One vector is turned by the same rotation once a tick. Each row is the vector after some number of ticks, and that number follows the row.
The counts run from 0 to 651.
[ 77 153 104  88 135 148 110 150 175  97 161 130 113 150 176  93  79 121
 152 138 127 140 133 186 119 111 139 162 157 145 126  91  99 135 161 152
 157 149 115  86 134 108 116 135 145 114 131 105 136 129 113 138 135 147
  73 103  87 135 114]
205
[ 67 118 116  80 148 144 107 151 164 119 124 144 114 152 156 112  68 106
 179 159 149 152 136 155 126 117 143 129 131 142 159 116 119 111 140 179
 154 129 113 116 150 121  99 196 108 116 117 119 149  91 113 155 133 153
 108 160 115  92 104]
89
[ 63 162 132 104 134 115 115 123 146 136 120 138 105 133 139 127  75  88
 149 151 149 128 126 176 117  73 138 141 102 141 111 143 161 132 147 178
 121 150 123 106 126 128 133 195  94 150 112 108 187 108 146 153 127 151
  86 141 114 132 112]
222
[ 65 120 118 116 147 148  92 155 168 138 126 129 136 148 121 126  73 111
 169 139 182 135 123 184 125 110 157 128 120 159 133 133 124 120 168 149
 126 122 143 135 114 115  98 162 133  97 116 101 119 103 135 155 179 164
  67 149 118 103  99]
10
[ 85 148  96  75 114 115 129 153 175 119 123 157  98 126 121 136  81 100
 128 155 123 152 114 177 124  89 139 147 125 124 167 112  97 137 125 157
 153 178  89  99 116 127 132 173 101 140  78 119 149 100 109 135 111 124
  76 120 109 141  99]
462
[ 89 144 130  83 135 129 102 142 178 111 173 162 136 144 140 117  65 100
 171 151 142 120 126 162 113 125 110 159 162 139 125 123  97 119 177 148
 142 134 121 100 121  86 109 184 163 135 122 133 146 117 124 160 133 162
  67 153 119 128 115]
375
[100 154  95  91 117 127 137 144 184 124 163 158 150 115 118  93  91 117
 163 150 158 141 101 206 120 128 149 152 119 132 121 115  96 122 152 135
 155 122 153 112 102  89 107 121 131 123 145 117 158 132 150 148 140 112
  52 120 104 150 104]
412
[ 73 171 109  93 158 138 134 137 160 104 133 127 109 162 168 119  74  91
 126 147 165 130 108 178 128 104 130 132  87 148 131 126 149 135 159 143
 143 145 159 102 124  96 127 167 103 120  92  91 162 130 115 160 129 143
  78 132 113 139 104]
569
[ 76 106 102 123 143 146  98 154 184 147 130 140 134 102  78 136  86 103
 144 181 169 138 113 188 108 131 138 162 112 134 135 110 116 137 150 165
 130 123 143 132 133 118  90 182 117  96 128 128 130  86 111 130 133 161
 100 137 112  93 109]
427
[100 142  72  99 130  97 108 139 184 149 123 175 124 154 149 135  67  98
 124 119 107 130 109 174 107 116 114 164  75 175 151 125 136 121 172 161
 116 154 115 109 131 133 113 163 133 126 116 113 151  93 128 167 112 122
  90 118 125 126 144]
99
[ 73 148 102  62 116 125 100 149 177 126 163 162 139 132 143 111 108 121
 183 140 181 116 122 187 139  99 151 120 125 128 129 133  96  95 138 171
 139 123 152 105 121  98 126 150 126 145 136 117 145 141 151 140 148 150
  71 144 117 146  87]
452
[ 79 147 108  60 120 121  98 116 188 128 155 142 108 123 132 107 100 120
 177 170 164 153 118 149 116 122 108 169 117 137 146 120 120 101 160 159
 156 144 125 100 146  96 104 179 122 140 141 116 154  91 112 142  95 137
 117 128 104 112 110]
507
[ 95 106  83  88 107 149 116 196 193 140 146 140 120 124  68 110  77 121
 127 165 124 129 122 207 116 124 145 147 106 133 147 140 114 144 126 166
 144 155 125 136 105 127 122 143 115  97 141 105 113 130 117 150 139 141
  79 122  94 127 113]
287
[ 79 151 114  84 145 164 133 176 153 135 121 169 127 143 156 139  64  97
 145 143 135 144 135 157 145 138 133 125 116 185 137 133 107  90 150 147
 144 100 128  92 147  94 120 179 128 128 112 105 147  89 132 163 142 160
  85 153 100 114 120]
266
[ 94 137  75 123 122 118 109 148 162 165 121 151 138  97 130 128  93 107
 147 133 161 158 113 180 121 139 167 141  76 176 129  89  93 111 153 144
 138  97 161 102 132  91 111 133 109 105 122  90 149  97 143 151 143 117
  76 112  89 119 114]
311
[107 158  66 112 142 111 122 151 188 129 125 148 118 111  93 105  95 104
 126 156 135 118  97 204 123 128 132 177  82 131 116 126 133 149 152 162
 124 134 146 118 157 132 101 141 106 103 126 121 160 136 130 168 111 122
  80  91  87 104 134]
23
[ 77 131  91 101  88 107 102 173 164 153 137 171 116 114  95 148 115  89
 145 149 126 107 121 200 139  88 141 158 120 117 139 139  88 102 117 180
 131 151 123 116 126 144 134 159 102 148  98 111 150 133 137 132 124 125
  77 122 106 143 113]
115
[ 78 143 113  78 109 109 104 101 183 124 155 141 100 132 141 104  97 116
 173 169 154 150 115 168 110 103 109 174 116 132 146 118 134 114 160 169
 153 152 116  98 149 109 110 179 117 138 146 111 167  94 121 136  86 122
 105 126 105 118 119]
508
[ 84 139  81  86 127 128 112 139 180 148 163 142 134 138 154  95  93 117
 150 135 159 140 119 174 113 136 135 144  70 164 118 114 129  97 164 149
 149 116 181 110 119  96 110 134 120 115 147  86 145 132 133 166 137 123
  88 121  98 148 111]
103
[ 76 143 109 129 149 135 100 150 162 142 129 142 133 125  92 134  86  90
 147 157 186 115 112 183 129 117 145 135  91 137  97 141 133 116 155 143
 118 114 178 127 114 108 113 169 110 118  98  97 145 133 137 167 154 160
  62 135 109 119 101]
528
[ 83 124  88  92 102 123 110 176 178 149 137 179 122 100  85 148 110  99
 147 160 128 109 113 208 138 100 151 154 117 114 139 136  82 106 113 169
 129 144 134 123 121 148 114 151 106 138 113 123 140 120 141 120 131 127
  75 123 113 140 105]
116
[ 83 137  93  69 108 112 102 146 180 118 153 134 112 155 147  89  81 120
 153 134 138 148 125 179 120  95 143 120 109 134 142 100 108 110 124 172
 156 163 113 105 105 124 142 147 109 145 101  89 138 155 114 155 129 122
  81 122  90 157  90]
283
[ 59 150 110 145 129 156 141 139 143 133 124 128 118 111 131 124  79  90
 153 166 127 137 113 212 126 121 130 191 131 135 109 128 120 118 148 148
 136 131 141 126 139 134  81 158 113 108 131 103 172  88 156 130 143 116
  64 131  86 118 137]
302
[ 87 123  81  98 121 107 110 161 179 126 118 180 122 134 113 108  73 100
 144 143  97 110 121 198 137 118 139 130 116 121 132 130 111 103 100 202
 115 148 106 106 139 147 133 169 112 151 108 124 143 136 138 152 122 117
  90 144 107 130 116]
324
[107 158  74  95  96  78 118 138 173 146 151 153 120 110 111 110 104 104
 154 141 137 133  94 194 128 112 114 178  92 142 134 131 109 116 157 157
 133 150 129 121 134 121 114 144 107 138 131 115 180 124 144 169 108  94
  75 109 102 137 126]
409
[ 73 151  94 110 134 149 116 130 190 133 153 156 142 135 119  99 116 121
 165 167 185 119  92 194 139 135 115 159  96 138 102 140 135  83 162 142
 130 120 168 117 141 109  99 146 138 126 135 108 149 142 139 151 137 132
  72 116  97 118 117]
64
[ 71 122 120  77 160 156 112 158 166 125 121 153 126 139 139 115  73 105
 181 163 143 152 134 163 125 129 158 120 129 131 140 102 109 100 140 168
 152 119 127 108 136 112  91 188 112 119 116 114 134  85 119 148 140 158
  90 168 116  95  97]
88
[ 88 164  93  91 128  94  86 119 198 112 141 151 135 149 154 125  72 114
 153 122 155 112 109 191 126  94 123 140 114 165 162 135 121 139 164 168
 102 154 107  96 133 101 123 161 152 132 126 126 151 122 137 153 127 124
  76 129 137 121 120]
276
[102 170  89 102 155 149 136 149 195 119 139 161 127 117 115  89  89 111
 132 162 149 126 101 189 128 147 140 152  99 136  90 109 125 129 153 134
 133 114 159  88 138  99 113 136 122 123 121 110 153 141 125 167 121 146
  66  97  88 124 110]
25
[ 97 125 110  92 145 109 129 163 154 154 105 193 111 142 126 155  74  70
 147 138 122 133 124 172 112 108 148 139 102 129 148 115 113 127 163 161
 153 123 111 103 150 120 123 185 103 128 106 126 174  89 127 161  97 148
  81 143 139 105 132]
602
[ 66 136  98  87 147 166 135 171 180 137 115 181 123 164 144 131  84 112
 125 150 154 131 106 168 138 137 138 120  82 170 138 126 128  90 145 138
 144 128 131 104 122 118 134 159 124 131  84  84 116 107 105 150 143 151
  79 125 104 122 107]
57
[ 82 135  91  99 119 105 116 149 171 158 118 175 114 119 121 133  95  89
 140 146 105 138 120 185  96  97 163 169 112 111 111  83 110 134 148 170
 146 149 115 110 123 160 114 161 103 135 106 134 163  94 118 133 114 142
  75 103 118 138 115]
254
[ 80 146 113  80 112 146  83 183 159 143 168 132 119 125 100 118  84 108
 145 141 160 117 133 157 142 117 121 140 122 172 114 150 106 102 143 153
 132 130 144 116 100 103 140 158 126 133 116  91 126 150 129 172 157 172
  74 127  82 143  95]
111
[ 74 147  87  92 138 127 119 147 156 132 139 124 102 154 187  91  80 110
 148 129 136 158 122 159 129 119 123 163  92 176 136 116 146 112 155 172
 155 135 137 114 155 134 106 165 106 116 122 105 167 116 117 170 122 131
 112 117  78 120 126]
438
[ 93 114  95  84 122 163 119 193 192 139 158 135 124 122  66 103  85 122
 123 171 149 132 114 185 116 134 139 152 105 140 138 141 121 142 134 156
 151 147 134 130 109 112 125 149 119 101 134 105 113 128 109 155 142 160
  90 119  90 128 103]
288
[ 93 154  69  96 145 133 112 179 180 127 126 136 126 116 101 109  85 103
 155 154 130 129 112 181 159 146 141 167 119 137 137 147 104 102 119 154
 116 132 156 143 140 142  72 159 107  98 109 126 142 123 130 171 154 121
  85 132  81 111 108]
535
[ 73 144  66  84 149 142 127 171 199 137 111 166 142 137 143 110  92 129
 141 146 158 148 105 173 150 129 159 137  99 158 137 110 109  94 126 162
 126 131 138 120 129 141 105 153 117 131  79 134 128 111 113 152 160 141
  86 118  94 123  86]
18
[ 98 143  73 131 111 101 103 151 160 169 116 144 125  96 117 137  86  94
 132 124 146 157 111 183 115 130 155 162  77 181 136 106  90 120 154 145
 128 107 146 108 129 109 106 139 108 105 127  86 153  93 146 158 136 111
  78 103  92 116 127]
310
[ 90 149  95  70 119 136 108 172 178 143 150 172 129 144 149 129  80 110
 129 120 156 119 119 158 131 116 128 149 108 195 138 144 114 118 178 149
 134 123 121  95 138  94 151 150 148 128 123 111 139 130 126 175 138 173
  74 111 110 128 122]
445
[109 131  90 105 120  80  79 154 170 136 147 153 108 148  85 126  92  89
 167 127 125 115 116 176 122 128 111 159  98 136 150 135  94 105 167 142
 125 145 118 120 129 112 107 148 122 114 125  76 142 137 134 181 119 109
  60 126 114 106 129]
239
[ 53 116 117 116 103 175 128 163 146 139 152 137 120 125 138 132  93 105
 155 161 138 142 135 208 118 119 138 160 126 149 123 119  97  98 149 144
 169 118 154 114 116 102 103 142 119 103 150  67 131 101 142 123 146 127
  70 138  88 141 130]
342
